Each named move below is a turn or a mirror, shown by a few rows before and after it. Which moves, in which order, take the first row of each later pair to the second? The first pair is answered.
J (before -> after):
[ 28   6   1   7   9   2  -5 -14 -15 -13 -15  -3  -5 -10 -34  11  23   0
  -2  23  18  19  24  -8   6  -2  -1   4   1  19 -15   5 -11   3   6  -4
  37  13  15  -5  -1 -20  -5  -5 -14   6 -26  17   1  19  14   2  -2   0
  22] -> [ 27   5  -2   7   9   2  -3 -13 -13 -15 -16  -3  -7  -9 -34   9  22  -2
   1  22  17  22  22  -9   8  -3  -3   5   0  18 -15   6 -11   2   5  -6
  36  15  15  -6  -2 -18  -7  -3 -16   6 -26  16   1  21  14   0  -4   1
  21]
[ 21 -17  -6   5 -21 -15  -1  30  -3   0   8   8  21   5 -20   2  -6  13
  -3 -15   8   3 -12 -30  -6  24 -14   3   9  33  21  11  -8 -37   8  13
  27   1   2 -17   0 -46  10  18  20 -13 -27  27  21 -11 -14   5  11  -2
 -57] -> [ 22 -19 -24   9 -22 -10   4  33  -1  -6   3  14  11  10 -20  -3  -6   9
   3 -15   5   7 -12 -30  -2  21 -28   4   5  26  24  10   0 -36   1   4
  24   7   2 -19  -2 -42   4  26  11 -14 -30  26  22  -7 -16   3   4  -4
 -59]
[ 26 -11  13  -9 -34  20   4  -2  10  -5  -1  11   5 -14  25  -7 -10 -13
 -30  -7  -2  -5   8  22  -8  -3  21  -3  -5   4   4   1   1  -4  -3 -12
 -13   2  12  -5   4  -1  -2 -13 -13  -6 -14  -1 -12 -13   0  22   2  -2
   9] -> [ 28 -12   3  -6 -35  22   5   0  12 -10  -5  13  -2 -11  24 -10 -10 -16
 -26  -6  -3  -3   7  21  -7  -5  14  -2  -8  -1   6   0   4  -4  -6 -18
 -14   5  11  -6   1   2  -3 -10 -19  -6 -16  -2 -12 -10  -1  20   0  -4
   7]
[ 16   2 -46 -16 -25  30  12 -22  -5 -38   4   8  11  -2  -6   9 -23 -11
  -5   6  -4  20 -16   0  16   7  11   8 -27 -17  12 -43 -43  22 -13 -11
   6  -6 -13 -10  28   4 -16   6 -43  15 -22  11 -19  23  -9  -4 -18  -1
  41] -> [ 14   7  -7 -23 -24  20   2 -28 -12 -22  16  -6  34 -14  -6  19 -25  -3
 -19   9   4  14 -15   4  10  18  39   6 -24   3   4 -38 -60  22   3   8
  15 -18 -13  -7  34  -5  -5 -10 -22  16 -16  13 -22  12  -5   1  -7   1
  47]
K (before -> after):
[ -7  -1 -15 -10  16   5   9  15  -3   2   8   6   5   5  30 -16 -20  10
  -7 -37 -21 -19  -8  18  15 -10   8   9  14 -13  10   5  16   5 -15   6
 -14   5  10 -13  -9  -1 -24   7 -24  12 -10 -10  23  -5 -15  16  12  -5
 -22] -> [-14  -2 -29   0  24   0   4  11  -7   3 -11   8  -5   9   0 -24 -14  11
   6 -28 -17  -5 -10   2  18 -10 -19   6  13  -5  18   2  24   7 -10  -6
   2  17   4 -14 -18  -2 -12  15 -36  11 -14  -6  32  11 -11  -4   4 -10
 -16]
[  1  -5  -3  -5  -1   1 -15 -20   0 -28  -7   5  11  -8  -5  15 -11 -14
   9  14   6   3   3 -24  25   6  12  18 -17  22   4  -1   9  -9   9  15
  20  21  12 -14  16 -11  38   0 -26  21 -20  -5  12   1  -2  -6  10  20
   3] -> [  2  -5   5 -14  -5   4 -12 -20   3 -29   2   4  16 -10  13  19 -16 -14
   1   9   4  -5   2 -14  23   6  27  21 -17  19  -1  -1   7  -9  10  21
   9  13  13 -13  22  -9  36  -6 -17  22 -16  -8   9  -7  -3   3  16  20
   1]
[-25  11  10   8  20 -29 -14   5  -8  -1  32  -7   8   1  16  -5  -6   0
  22 -17  -4  -3  -8  -1   0  -1  -2   2  20   8  17  18   3  -4   5  -3
 -17   4  -7   5 -11  -8  -2  23  23   1   4  -9  -2  -5  -7 -11   6   3
   0] -> [-27  10   8   9  22 -31 -15   3  -9  -1  28  -7   6   1  10  -7  -4   2
  24 -15  -4  -1 -10  -5   1  -1  -8   1  21   9  18  16   6  -4   4  -7
 -14   6  -7   6 -13  -9   1  25  20   1   3  -8   1   0  -6 -15   4   1
   1]
F (before -> after):
[ 11  30   0  21 -19  33  20  33   2 -21  -7   0 -30  -7 -17   2 -16  -7
 -17   6  -8  29  10  14  24  14 -38   0   1  20  -1 -56  -1 -22  -1 -11
   6   4 -11 -17 -14  -4  -8 -12 -12  11  -2  27 -13  34  23 -11 -34  13
  -8] -> [-20  35  -4  21  11  19  17   2  -2 -24  -3 -12 -38  11  -5   8 -22  -9
  -1   6   1  27   2  19  30   7 -33  17  10  15  -5 -72   3  -8  13  -8
   3  -7 -17  -8 -19   3   4 -15  -9  16  14  26   1  38  22 -14 -17 -10
  -4]
[ 28  -2 -26  13 -30  13  12  37   2  -9 -10  25   3   9  19  18  27  -6
   0  -2 -35   3  22  16  -1   3   8  -5  -3 -25  14  23  11 -28 -13   9
 -14  16   7 -13  -6  11 -42  23  -7  -1 -20  -9  -1   5 -22  26 -23  31
 -23] -> [-35   3 -23  25   6 -21 -12  -2  -5  12 -21   4   0  24 -13   1   8   6
  41  -2 -31   7 -15 -11  -5  10 -36  -9   2 -18  14   4  29  -9  23  -2
   7  14 -26   3 -39  12  15  30   3 -11  10 -11  22  14 -25 -34 -14   3
 -13]
[  2   4  17   5  19  -2  13 -23   1  -5 -24   9  -2 -11  -6   9 -10  -7
  -7  11   5   7   9  12   9  -2  10  18   0  -5 -36 -24   9  34  -3   4
   7  -9  14   0  14   6  16 -30  -1   4   7  10   8 -10  28   6  14 -26
  13] -> [ 29   1  23   7 -10  12  13   7   4   0 -31  21   5 -28 -22   1  -4  -6
 -21  11  -2   8  15   4   3   6   1   0  -8   1 -30  -9   5  19 -16   0
  12   5  21  -9  18   1  10 -26  -4  -1  -7  11  -5 -14  26   3  -4  -4
  10]
N (before -> after):
[-31   6  16   2  11 -19  14  10  -7  15  -7  24  14  -7 -52  -9 -25 -22
 -13   8 -38 -30 -23 -25 -18 -21   9 -31   3   0 -21  -8  21 -37  -2   0
  39 -28  15  -6  10  22  40  14  20 -48 -38  -8 -14   8 -38  -7  13 -24
  30] -> [-36  17   7  13  28 -28  14  20 -12  12  12  21  14   0 -33   1 -16 -17
  -1  -1 -43 -34 -24 -19 -13 -25  22 -22  15  -2 -18   0  17 -44  -9  10
  25 -31  18  -6   9  22  18  29  26 -49 -38 -10 -12   2 -54  11  16 -19
  12]
[-19 -31 -10   1   0 -38  17 -12  28 -15   4  -6 -10   1  30  12  -1 -23
  14  -9 -16   3 -11  12  36   1  -6   8  -9 -19   4   4   7   6 -21   2
 -23  10  18 -14  10  20 -62  12  -7  13 -37   8   2  -9  10  39  10  -8
  -1] -> [ -9 -48   8 -17 -20 -25  20 -28  34 -11 -16  -7  -7  -9  15   6 -16 -31
  -8   3  -7   3  -8  11  31   5  -7   1 -24 -15  -7  -8   6  19 -10  -4
 -12   7  17 -14  18  19 -35 -13 -10  17 -35  12  -2  -4  31  26  13 -17
  25]
[-19   7 -20  11  30 -18  -8  -2  -4  -4  13 -17  -1  18  22   5  12  -1
  24 -20   2  -6  -4   7   8  -9   8  13  16  -8   1  -5   7  -3  -2  10
 -16 -16 -10   8 -12   1   3   9   6  -2  11  -2   7   9 -19  10   8  -6
 -13] -> [ -9 -12   6 -15   7  -3  -4 -24   6  -2  -7 -19   6   8  12   2  -5 -10
  -5  -6  16  -7   3  12   0  -4  19  10   2  -6 -13 -18   2  13  12  10
  -7 -25  -8   9   1   2  31 -25   2   6  14   2   1  11  10   2  18 -18
  16]
[ 27  -8  11 -19 -29  13  33  -3  -1  -9 -40  11  -2   1 -14  24  -1   6
 -22  -9   6  17  23  -5  18   7  17  -9  -9  18  17   0 -12   1 -24   3
  26  20   3  -5 -13   2   7  -3 -19  -6 -18   0  -8   9 -10  20 -18 -14
  27] -> [ 20   3  -5  -1 -17   4  31  13  -6  -9 -31  15  -9   7 -11  23  10  11
  -2 -17  -4  19  17 -11  24   4   5  -8   1  17  26   9  -8  -7 -34   3
  21  29   2  -8 -24   3  -9  20 -18 -12 -19  -4  -3   9 -29  20 -27  -5
   8]

Between the rows of a pair lie two moves.
[ -9  10  21 -18 -23   9  -9  13  18 -11   5 -14   9 -23   3 -18 -28   3
 -21   1 -20 -24 -23 -22 -23  15 -12 -18 -28  -7  21  11  -8 -19   0 -15
   9   3  20 -12 -15   2  -5 -33  -6   5  -5 -10 -11 -10   7   7   0   2
 -10] -> [-41  13   5  -9   7  -5 -11 -12  17 -15   5 -21  -4  -6   6 -20 -32   3
   3  -1 -17 -20 -34 -26 -17   8 -25  -6 -20 -15  20  -4   3  -7  10 -18
   8  -1  10  -4 -28   9   7 -26  -9   5   6 -13   3  -1   5  -8   9 -17
 -11] => F then N
[ 14  -2 -17  -3 -52  45  18  35  20  20  -4  19 -15   4 -33  -2 -11  -2
 -10 -13 -19   3  16   7  -2 -33 -15 -23 -22   9  20  38  -4  -1 -51  -2
  -6   3  30 -41  19 -10 -32  -4  -8 -26 -20 -10 -20 -15   0 -12 -21  20
   6] -> [  1   1 -29 -11 -23  43  29   7  18   2  14  11 -26  27   8  20 -10 -11
  -9 -13  -7  -1  27  34  10 -48  20   9 -10  -6  10  24  -6  14 -51   7
 -26 -16  38 -36  31  -2 -50 -15 -10 -15 -12 -12 -12 -16   2  21   2  -1
   5] => F then F
[  5  12   0  19  16 -13   9 -19 -12  27  -1 -12   2   0 -32  -1   3  21
  19  17 -13  29  -8 -33   0   4 -15  -2  20  28   5  13  -7 -17   9  -6
  31   2   3 -16  -9 -25  13  -3   8  -2  -4  33  -4  -8 -10   9 -13   7
   3] -> [ 27  11   1  15   2   0  16  -2  -9  20   1  -4   5  -7 -26   3   9  19
   6  18 -13  28   3 -28   1   4  -5  -4  15  27   7  21 -12 -24  -3  -4
  26   4  12 -20   1 -26  -2  -4   4   1 -13  34 -13 -10 -10  25 -19  17
  -1] => F then F
[-13 -10 -12  20  -6  -8   1  19   6   8   7 -17 -20  18  -5   6   6  -2
  18   2  26   5  -7 -50   6   1 -23  14   0  32  32   3  15 -13  -3 -18
  28  -4 -27   2 -11 -32 -13  -7  21  -8 -20  21  -9 -25  -6 -10  -6  22
   6] -> [-13 -11 -28  18   2  -1  13  15   9  -8  14 -14 -33  29  22  15  10  -9
  19   0  27   4   1 -36  14 -11  -7  29   3  16  28  -3  17  -9 -14 -18
  10  -8 -19   2  -4 -24 -33  -8  15  -2 -19  19 -10 -25  -7  12  -2  16
  -1] => N then J
[ 16   1  26  -8 -20   5  -6   5  -3   7   9  -5  21 -12  11   7   1   6
 -17  -5  -6 -13   1  11 -13   9  15 -10  -4   4  -7   7 -11  -8   9  16
   0  -8  -5  -2   6   0   2  -9  15   1  10  -7  -8 -10   3   5   5   7
  -3] -> [ -2  -4 -22   5  -9   6   2   0   1  -7 -10   4 -13   8   2 -10  -1  -1
  11  -7 -12  -3 -12  -1  -3  -4 -29  -7  -6 -19   3  -5  17  -1  -1 -11
  -6   7 -15   1  -9  12   5  10  -8  -2  10 -10   3   6  -2 -20  -7  -8
  -9] => F then J
[  8  -6   1  -6   4   9   2   4   9 -19   9  11  -3   6  19  -8   1  -1
 -12  -3  -7   0  -8  11   7  -9  -2   4  -1 -19  -6  -1  -1  12 -19 -11
 -16   7   8   3   3   1  -7   5  -9   1  -4  -4  11   0  -6   9  -5 -12
  -9] -> [  7  -3  31  -7  -6   1 -14   9   6   2   7   4  17  -9  -4 -15  -3  11
 -17  -2  -8  -3 -15  -2  -4   6  -6 -14  -4   1  -8   8  -9   7  -3  -7
   3   7   1   3  -4  -9  15   1   6  -5   1  -5  10  -5  -5  -8  -6  -4
  -1] => J then F
[  9  15 -16  -8  10  14  33  -4  15 -17 -32  -5 -21   8  -5  12  -3 -15
  -3  -8 -13   1   7   5  16 -26  -4  10 -11 -16  37   2  32   7 -13 -14
  12  13   0  -4   3   7 -24  38 -21  19 -19   8   2  28   7  -8 -25   1
   1] -> [  9  24  29 -21  20   0  25 -15   7  -3  -4 -25  10  -1  19  36  -4  -8
 -22  -8  -2 -10  14  23   8 -18  49  20   0   2  23   4   7   8   4  18
  11 -13   3  -1  17  -4 -26  17   6  23 -11  10  -5  12   9  21  -1   5
   5] => N then J
[  4   6  35  -9 -28  -1 -12  16   3  28  21   0  21 -15 -19   4 -17  15
  -8  -9  -3  -7 -22  -6 -16  20  -3 -13   2   6 -19   2 -11  -2  -8   7
  14   0  -5   2  -1  -8  27  -9  24  11  16   1 -20 -10  -7   2   2  12
  -3] -> [  3  -6  -3 -15 -38  19   6  16  17   6  14  15  -4   0   9  -3 -30   1
   0 -17 -13 -12 -27   6 -10   4 -20  -5  -4 -30 -16  -6  10   3 -30 -11
 -14   1  -5   5  -2   8  15  -5   7  14  20  -7 -17  -9 -11   1  -1   2
 -14] => J then K
[ 16 -26 -30 -17  -2 -25  -1 -27  15  -7  -1  -2  -8  15 -23  10 -20  -5
 -20   2  39  10 -17 -32   6  16  38  20   6  23 -24 -15 -13  56   1  -4
  -4  15 -34   0  23  -5  20 -26  -7  11  11  12  22  57  17   8 -34 -25
  22] -> [ 17 -27 -27 -14 -12 -24  -5 -18  16  -1  -9   2  -4   8 -38   0 -21  -2
 -18   3  35  12 -22 -42   2  22  24   7   1  28 -20 -12 -14  52   1  -9
   3  22 -36  -1  19  -9  30 -21  -6   7   9  12  20  56  15  -6 -42 -18
  23] => F then F
[-36   0 -13   2  12  28  15 -43  -2 -24   1  -9 -14   8  14  14 -11  -7
 -20  12  -5   0 -14  26  14 -29  13   4 -14  -1 -18 -16  10  20  -2  17
   3 -21   1  -5   6  34  -6 -16  -7   6  -1  -1   2 -43   9   9   3   2
  25] -> [-45  10 -38  26  23  19  12 -22  -8 -24   6  -3 -24  16   7   7   2   0
   5   3 -19   5 -23  11  21 -31 -13   0  -6  -3  -3  -5  20   6 -14   9
   0  -6  -2  -7 -10  35 -22  12  -9  -3  -5  -4   5 -39 -12   1 -14  11
   4] => N then N
